In the rows, zero is written as 128.
Each named move below is a turn or a mirror, shown by a few rows before and after it. Which moves, in which order, take the first row of each later pair to the second? The first pair is answered.
Padi:
[136 143 117 125 127 108 138 110 138 139 121] |-> [121 159 108 131 124 125 153 118 132 130 118]
[154 128 122 122 128 108 101 111 123 158 165] |-> [114 168 120 137 120 159 127 132 102 133 163]
[109 123 132 143 131 170 179 166 117  89  85] |-> [179  64 141 116 147  92 125 118 153 133  89]
dopu:
[128  93 148 131 135 130 162 138 124  92 104] |-> [134  78 146 128 142 117 155 133 125 104 108]
[217 126 104 114 133 122  97 128 147 212 110] |-> [207 158  96 143 127 172 117 157 125 200  99]
[108 154 116 140 142 141 118 129 136 142 151] |-> [109 148 120 133 143 125 108 124 140 145 160]
faruz:
[ 90 147 150 164 117 166 138 145 105 121  91] |-> [ 66 133 160 138 106 107 118 122 121 112 132]
[ 73 140 145 172 104 157 120 150 123 110 133] |-> [ 78 101 169 164 115 115 115 133 140  91 130]
[101 146 121 141 131 123 135 139 139 121 125] |-> [107 124 128 140 138 113 133 132 146 115 111]
gufo:
[157 109 169 152 143 122 130 147 125 126 142] |-> [149 111 165 152 141 126 129 155 124 121 139]
[101 103 131 142 133 146 143 143 134  99 120] |-> [105 133 126 146 126 169 142 150 132 113 115]
[116 154 131 141 127 155 137 160 114 110 121] |-> [120 170 118 138 122 160 122 155 117 134 137]
Now pairs of rows:
Between the rows of a pair lie 2 to 3 moves.
[191  76 118 102 152 101 107  96 136 176 102] |-> [160 105 120 147 151 183 177 151 101 134  53] -> gufo, dopu
[104 211  94 148 112 203 147 192 103 145 110] |-> [165 192  80 109 113 127  67 131 141 217 146] -> gufo, Padi
[181 111 145 117 143 107 107  81 176 134 132] |-> [152 134 142 160 142 182 165 129 141  98  94] -> gufo, dopu
[108 137 124 153 133 192 184 143  91  76 102] |-> [211 110 110 113 142 117  95  80 127 176 120] -> gufo, Padi
[132 136 139  96 150  65 101 107 122 146 185] |-> [184 130 130 101 154  88  96 103 111 170 156] -> dopu, Padi
[ 72 221  94 146 109 176 117 165 108 144 165] |-> [120 183  96 111 112  96  63 114 135 185 192] -> gufo, Padi
